Each path below is one point turned by a fixed rotation once a step. After each direction that follows a path, write how fast that rotation turns it, in degrees per step (0 if it stays still).
Each turn is a multiple of 5 degrees from 10 to 175, or 0.
Each row of a path follows its step; steps can be skipped.
path 1
step 0: | -172 | -116 |  -86 |    1 |  -63 | -208 |  147 |  195 | -137 |  167 |  -63 |  199 |  -55 |    1 |    0 |  -20 | -222 | -118 |  170 |   50 |  -42 |  298 |  138 |  -13 |  -76 |  -63 | -150 |  -74 |  213 |  -97 |    4 | -313 | -139 |
step 1: | -118 |  236 | -186 |  140 |  -17 |   81 | -143 | -138 |  211 | -185 |   25 |  137 |  102 |   81 | -114 |  166 |  -75 | -107 |  390 | -151 |  -29 |  -24 |  122 |   66 |  -55 |   23 |  107 |  213 |  161 |   -3 |  -32 |  -91 |  173 |
step 2: | -396 |  -72 |   15 |  -49 |  202 |  107 |    5 | -116 |  167 |   62 | -166 |   33 |  178 | -224 | -115 |    6 | -165 |   46 |   59 |  120 | -130 |  199 |   18 |  -71 |  -75 |  155 |  -36 |  -12 | -184 |  138 |  -41 |   98 | -268 |
step 3: | -189 | -235 | -201 | -165 |   12 | -119 |  146 |   72 |   47 |   -3 |  322 |  194 |   37 |  -91 |  157 |  145 | -144 | -152 | -126 | -131 | -121 |   73 |  243 |   51 |  -26 |  -26 |  119 |  -15 |  179 |   28 | -177 | -108 |   92 |
step 4: | -274 |  200 | -130 |  135 |   71 |  -44 | -115 |   15 |   23 |   93 |  -74 |  117 |  -28 |   98 | -194 |  -82 | -207 |  121 |  187 |  -77 |  -11 |   98 |  -22 |  -53 |  -62 | -246 |   45 |   -4 |  201 |  -63 |   91 | -404 | -121 |
step 5: | -104 |  -17 | -141 |   53 | -124 |   72 |   10 | -134 |   45 | -203 | -116 |   72 |   76 |  -89 |  -62 |   25 |  -19 | -204 |  387 |  -33 | -159 |  327 |  276 |  -62 |  -60 |  234 |   -5 |  139 |  -40 |   84 |   -3 |   88 |   18 |
step 6: | -264 |  -58 |   -8 |  -62 |  204 |  -17 |    2 |  -19 |  242 |   94 |   95 |  191 |  330 |  -74 |  -15 |  205 | -362 |  -37 |    8 |   62 |  -48 |  -81 |  -65 |  134 |   40 |  -26 |   37 |   15 |   58 |   40 | -196 |  132 | -166 |
step 7: | -366 |  -42 | -170 | -148 |  111 |  -52 |   39 |    5 |  -15 |  128 |   63 |   93 | -229 | -157 |   31 |  102 |   51 |   67 |  -38 | -154 | -108 |  125 |  194 |  -61 | -202 |   89 |   -1 |  -58 |   63 |   20 |  -46 | -419 |   29 |
step 8: | -138 |   31 | -228 |  219 |  -65 |    4 |  -24 |  -19 |  153 | -161 |   80 |   50 |  169 |  101 | -111 | -267 | -215 |  -65 |  112 |  -27 |  -69 |  311 |  133 |  -20 |  -17 | -259 |  167 |  120 |  195 |   66 |  109 |  -47 |   43 |
step 9: | -184 |  -48 |   67 |  -77 |   -6 |  -17 |  -12 |  -73 |  -72 |  -19 | -169 |  274 |   98 |  -32 |  -77 |  239 | -202 | -142 |  449 |   57 | -103 |   77 |   82 | -171 |   77 |  101 |  -32 |  -71 |  -84 |  -76 | -150 |  -15 | -200 |
Speeds:
|   -1 |   14 |  -12 |   97 |   61 |   21 |   55 |   81 |   71 |   14 |  -44 |  -34 |    3 |   18 |   -2 |  -57 |  -11 |   -2 |  -31 |   52 |   -5 |   24 |  -67 |   82 |  -34 |  -36 |  -33 |  -15 |   79 |   10 |    4 |   30 | -130 | => 175
|  32 |  25 |  86 |   2 | 103 |  58 | -29 |  -4 | -22 |  -7 |  27 | -56 |  66 |  22 |  25 |  71 |   6 | -68 |  25 |  28 |  -3 |   7 |  12 | -31 |  27 |  85 |  69 |  64 | -38 |  74 | -37 |   6 | -88 | => 95
|  23 | -90 |  83 |  46 | -22 | -46 | -17 |  24 | -18 |  20 | -43 |  83 |  34 | -75 |  39 | -99 | -46 | -44 | -29 |  28 | -27 |  66 |  22 | -31 |  45 | -10 |  28 |  11 |  -3 |  47 | -36 |  99 |  36 | => 120
|  29 |  -7 | -50 |  51 | -50 |  30 |  37 | -33 |  43 |   3 |  67 | -46 | -67 |  -9 |  75 |  51 |  10 | -58 | -43 |  15 | -18 |  40 |  95 |  55 |  43 |   3 |  10 | 115 |  49 | -66 |  15 |  56 |  24 | => 155
|  -35 |   15 |  -52 |   12 |   23 |    5 |  -18 | -134 |  -66 |   88 |  -17 |   47 |    3 |    3 |   78 |  -55 |    5 |   24 |   10 |   92 |  -17 |  -54 |  -58 |  -49 |   -7 |  -29 |   12 |   63 |  -10 |  -65 |  -10 |   -5 |  -64 | => 155
|  37 |   7 | -71 |  19 |  27 |  -2 |  80 |  25 | -48 | -57 | -45 |  52 | -66 |  12 | 134 |  25 |  53 | -11 |  53 |   4 | -77 |  -6 |  13 |   3 | -70 |  31 |  -6 | -50 | -28 |  90 | -26 |   1 |  28 | => 160
|    7 |  -29 |  -71 |  -78 |  -18 |   73 |  -14 |   18 |   39 |  -38 |  -35 |   55 |   20 |  -35 |  -15 |    7 |   -1 |    8 |  -16 |  -13 |  -53 |  -57 |   33 |   56 |   88 |   16 |   11 |  -52 | -102 |  -50 |   -5 |   80 | -102 | => 100
path 2
step 0: |  169 |  -57 |   30 |  233 |  -68 |  -37 | -101 | -213 | -149 | -123 |   -3 | -172 |  136 |   65 | -190 |  -62 | -346 | -132 |  -57 |  -60 |  113 |   -4 |   10 |  103 |   28 | -119 |  -83 | -311 |   58 |  -36 |   99 |    1 |   68 |
step 1: |  174 |  133 |   -3 |  223 |   79 |   36 |   65 | -100 |  -17 | -250 | -241 |  124 |  -24 |   87 | -149 |   -9 |   71 |  -37 |   93 |   63 |  -10 |    5 |  -95 |   11 |  251 | -131 | -286 | -123 |   28 | -117 |  -96 |   33 | -238 |
step 2: |  -71 |  120 |  -71 | -139 |  180 | -196 |  -18 |   84 |  -65 | -281 | -124 |   73 |   42 |   53 |   45 |  145 |  251 |  -35 |   67 | -170 |  -37 |   47 |  106 |  115 |  107 | -196 |  -23 | -255 |  -25 |  -73 |  179 | -228 |  -29 |
step 3: |   67 |  -42 | -246 | -132 |  136 |  -59 | -173 |  199 |   21 |  -25 |   -4 |   89 |  -17 |  -41 |   59 | -284 |  126 | -246 |  -78 |  -73 | -105 | -106 |  -61 | -199 |  125 | -138 |   -8 | -165 |  128 |  136 |  -92 | -209 |   73 |
step 4: |  234 |  -29 |  -64 | -342 |   27 | -133 |   95 |    7 |  -99 |   -5 | -244 |  107 |  -69 |  -16 | -207 | -149 | -225 |  -38 |  -69 |   38 |  -31 | -153 |   56 | -199 | -207 | -131 |  119 |  -67 |  -95 |   32 |   -3 |  -72 |   17 |
step 5: |  -62 |   89 |  -89 |  122 |  226 |  -89 |  215 |  -23 |  -89 |  153 | -108 |  317 | -123 |  121 | -135 |   46 | -177 |   44 | -218 |  121 |  134 |  -38 | -123 |   32 |  -26 |  -98 |   48 |  -22 |  -12 |  323 |   10 |  -28 |   -3 |
step 6: |   52 | -161 |   77 |   52 |   59 | -157 |  -41 | -205 |  -16 | -158 |  234 |  261 |   -8 | -101 | -180 |  154 |  -92 |  262 | -137 | -165 |  -57 |  109 |   31 |   11 |   26 |  -19 |  -48 | -172 |  -10 |  258 |  -56 |  -42 |   47 |
step 7: |   95 |   16 | -203 |  -67 |  -90 |    7 |  -47 | -223 |  183 | -175 |   65 |  -87 |   19 |  162 |  -83 |  187 |  -84 | -116 | -260 |  -55 |   38 |  173 | -118 | -130 |  112 |  190 | -201 | -137 |   32 |  116 |  -79 | -126 | -126 |
step 8: |  148 |  -93 | -115 | -111 |  -87 | -267 |  -34 | -118 |  -19 |   88 | -113 |   -8 |  -92 |  208 |  -13 |   55 | -129 |  -79 |   60 | -154 |    6 |  167 |  -26 |  228 |  -29 |  -81 | -187 |  -95 |  273 | -218 |  -90 | -118 | -152 |
step 9: | -134 |   30 |   37 |  -44 |  -55 | -257 | -136 | -157 |   19 |  -45 | -164 |  215 |   57 |  -47 |   -4 | -214 |   39 | -182 |  -46 |   34 |  324 |  -39 |  -31 |   37 |  265 | -126 |    3 |  -38 |  195 | -100 |   82 |   -4 | -170 |
Speeds:
| -50 | -16 | -14 |  37 |  50 |  69 |  16 |  27 | -23 |  64 | -29 | -82 |  56 |  39 |  36 |  76 | -29 | -99 | -41 |  -7 |  30 |  51 | -62 |  36 | -36 | -25 |  64 | -64 |  -2 |  49 |  67 | -65 |  -9 | => 145
|  45 | -62 | -55 |  33 |   1 | -54 |  17 | -67 |  11 |  -7 |  26 |  37 |  33 | -20 |  47 |  80 | -61 |  11 | -49 |  93 |   5 |  49 |  32 |  33 | -66 |  69 |  25 |  53 | -22 |  77 | -84 |   5 |  55 | => 45
|  19 | -13 |  71 |   8 |  -4 |  14 |  80 |  44 | -21 | -53 |  40 | -25 |  52 |  82 |  -5 |  22 |  19 |  29 |  24 |  21 | -83 |  60 |  77 |  -3 | 105 |  56 | -40 |  -8 |   9 |  73 |  -2 | -76 | -57 | => 70
| -70 |  87 | -17 |  41 |  48 |  11 | -35 | -15 | 101 | -10 |   2 |  -4 | -15 |  51 |  48 | -89 |  -1 | -49 | -85 |  96 |  28 | -21 | -33 | -31 |  63 |  25 | -60 |  49 | -22 |  53 |  -4 |   8 | -27 | => 175
|   6 | -66 | -61 |  -1 |  49 |   0 | -18 |   8 |  26 | -79 |  18 | -36 |  -1 |  66 |  68 |  -1 | 101 |  99 | -32 | -82 |  20 |  24 | -48 | -11 |  15 |  -7 |  67 | -27 | -70 |  30 | -20 |  80 | -30 | => 85
|  40 |  49 | -53 |  76 |  57 |  -5 | -11 |  38 | -60 | -96 | -72 | -40 |  51 | -27 |  14 | -28 |  66 | -40 |  61 |  88 | -59 | -41 |  45 |   4 | -10 | -55 |  16 | -30 | -31 | -10 |  -8 |   6 |  86 | => 35
|  -56 |   47 |  -68 |   14 |   17 |  -45 |   77 |   -1 |  -43 |   52 |  -52 |   28 | -117 |   61 |   24 |   26 |   46 |   46 |   32 |   57 |  -13 |   67 |   42 |   41 |  -73 |  -19 |  -36 |    7 |  -16 |  -40 |   33 |    8 |  -84 | => 110
path 3
step 0: |   44 | -139 |   70 | -173 |  -77 |   25 | -119 |  223 |  161 |   45 |  -54 |   92 |  -26 |  -77 |  -30 |  -97 |   20 |  164 |   64 | -102 |  363 |   67 | -165 | -224 |  -25 |  -91 |   80 |   32 |   29 |   55 |    2 |  -83 | -216 |
step 1: |   45 |   36 | -103 |  -54 |    8 |    2 |  -98 |   54 | -193 | -120 |  228 |    6 | -116 | -173 |  -33 |   77 |  103 |   -2 |  -16 | -180 |  -92 | -117 |  -77 | -189 | -238 |  -14 |  153 |  169 | -107 |  -28 |  -80 |  -46 |  302 |
step 2: |  -80 |  -84 |   83 |  164 |  163 |  112 | -101 |   66 |  231 | -194 |  123 |  192 |   99 |  129 | -131 |   46 |  148 |   67 |  -36 |  229 |  -48 |   -2 |   20 |   60 |  -89 |  279 |  -55 |  -27 |   45 |   28 |  149 |   19 |  156 |
step 3: | -322 |   49 | -277 |  -18 | -168 |  -20 | -145 | -223 |    2 |  -13 |  -96 |  -29 |   86 |   87 |   88 |    6 |  -71 | -188 |  -79 |    3 | -141 | -193 |   47 |  -12 |  134 |   94 | -174 |  -65 |   19 | -155 |   30 |   -3 |  -33 |
step 4: |  -40 |  120 |  -39 | -181 |   40 |  100 |  277 |   47 |  121 |   63 |  -82 | -204 |  -89 |   81 |  -74 |  -89 |   16 | -224 |   52 |   14 |  194 |   41 |   74 |  122 |   21 |  -11 |   67 | -200 | -166 |  102 |  214 |   93 | -160 |
step 5: |   64 |  145 |   34 |  106 |   21 | -124 |   53 |  231 | -330 |  167 |  -16 |  102 |  -41 | -260 |  100 |  186 | -170 |   -2 |   24 |  -31 |   34 |  -72 |  119 |  -41 |  -17 |  -26 |   98 |  -16 |   58 |  -29 |  115 |  -33 | -251 |
step 6: |  223 | -209 |  111 |   -5 |  143 |  115 |   64 | -164 | -101 |  119 |   90 |   95 |  -36 |   -8 |  -82 | -126 |  -18 |   47 |   54 |   78 | -157 |    9 | -181 |  257 | -226 |   15 |   79 |  257 |   12 |   11 |  -56 |    8 | -116 |
step 7: |  119 |  -73 |  -30 |  112 |  -11 | -182 | -298 | -149 |  133 |   10 | -104 |   27 |   55 |  -20 |  -14 | -140 |   16 |  273 | -187 |  -85 |  161 | -188 |  -93 |  -37 |  130 |   -8 |  -56 |   89 |  182 |  150 |   60 |   15 |   70 |
step 8: |  -92 |  174 |   79 |  -11 | -146 |  -78 |   43 | -223 |   82 | -199 |  106 | -246 |  -26 |  -61 |  -41 |  -22 |  219 |    3 |   42 | -181 | -155 |    3 |   21 |   57 |   76 |   39 |  168 |  -78 |  -89 |   57 | -200 |  148 |  178 |
step 9: | -150 |    4 |   99 |  154 |  172 |   25 |   73 |  270 |  195 | -132 |  -90 |   12 |  -20 |  -38 |  293 |    4 |   68 |  -52 |  141 |  130 |   73 |   85 |  199 |  -28 |  221 |  112 |   -4 |  -80 |  116 |   22 | -102 |  -66 |    4 |
Speeds:
|  -70 |   -8 |   37 |   50 |   24 |  -42 |   35 |  -50 |   29 |   57 |   44 |   11 |  -64 |    6 |   63 |   15 |  -16 | -124 |  -10 |   87 |   39 |    5 |   11 |  -32 |   19 |  -61 |  -34 |  -84 |   -6 |  -50 |    8 |   88 |   17 | => 60
|  40 |  -5 |  43 |  15 |  -1 |  21 |  29 |  67 |  61 |  17 | -43 |  -4 |  60 | -26 | -28 | -86 |  35 | -30 |  -4 |  98 | 113 |  70 | -48 |  30 | -41 |  98 | -15 | -42 |  35 |  58 |  -1 |   3 |  24 | => 160
|  -70 |    4 |  -39 |  -33 |  -13 |  -68 |   61 |   27 |   59 |   26 |   26 | -118 |   28 |   31 |   14 |   -4 |  -59 |    7 |   40 |   -6 |  -11 |   29 |  122 |   61 |   13 |   53 |  -16 |  -41 |   27 |  -39 |    2 |  -95 |   -9 | => 65
|   -9 |   61 |   43 |   -5 |   79 |  -40 |    8 |   10 |  -34 |   18 |  -33 |  -36 |   28 |   -2 |   21 |  -70 |  -32 |   71 |   30 |   32 |  -43 |   22 |   28 |   37 |   77 |  -70 |  -37 |   37 |   24 |   85 | -113 |   87 |   24 | => 25
|  46 | -21 | -38 |  62 | 115 | -31 |   6 |   5 | -36 | -62 |   6 |  -6 |  24 |  -4 |   5 |  53 | -43 |  -9 | 104 |  -2 |  90 | -50 |   1 | -16 | -58 |  30 |   1 | -25 | -91 | -21 | -98 | -17 | -27 | => 85
| -36 | -58 |  67 |  51 |  34 |  65 |  15 |  -1 |  -1 |  -4 |  32 | 104 |  40 |  13 |  59 |  55 | -70 | -51 |  22 | -35 | -76 |  12 | -33 |  78 |  -5 |  46 | -69 |  12 |  78 |  45 | -26 | -56 |  -3 | => 100
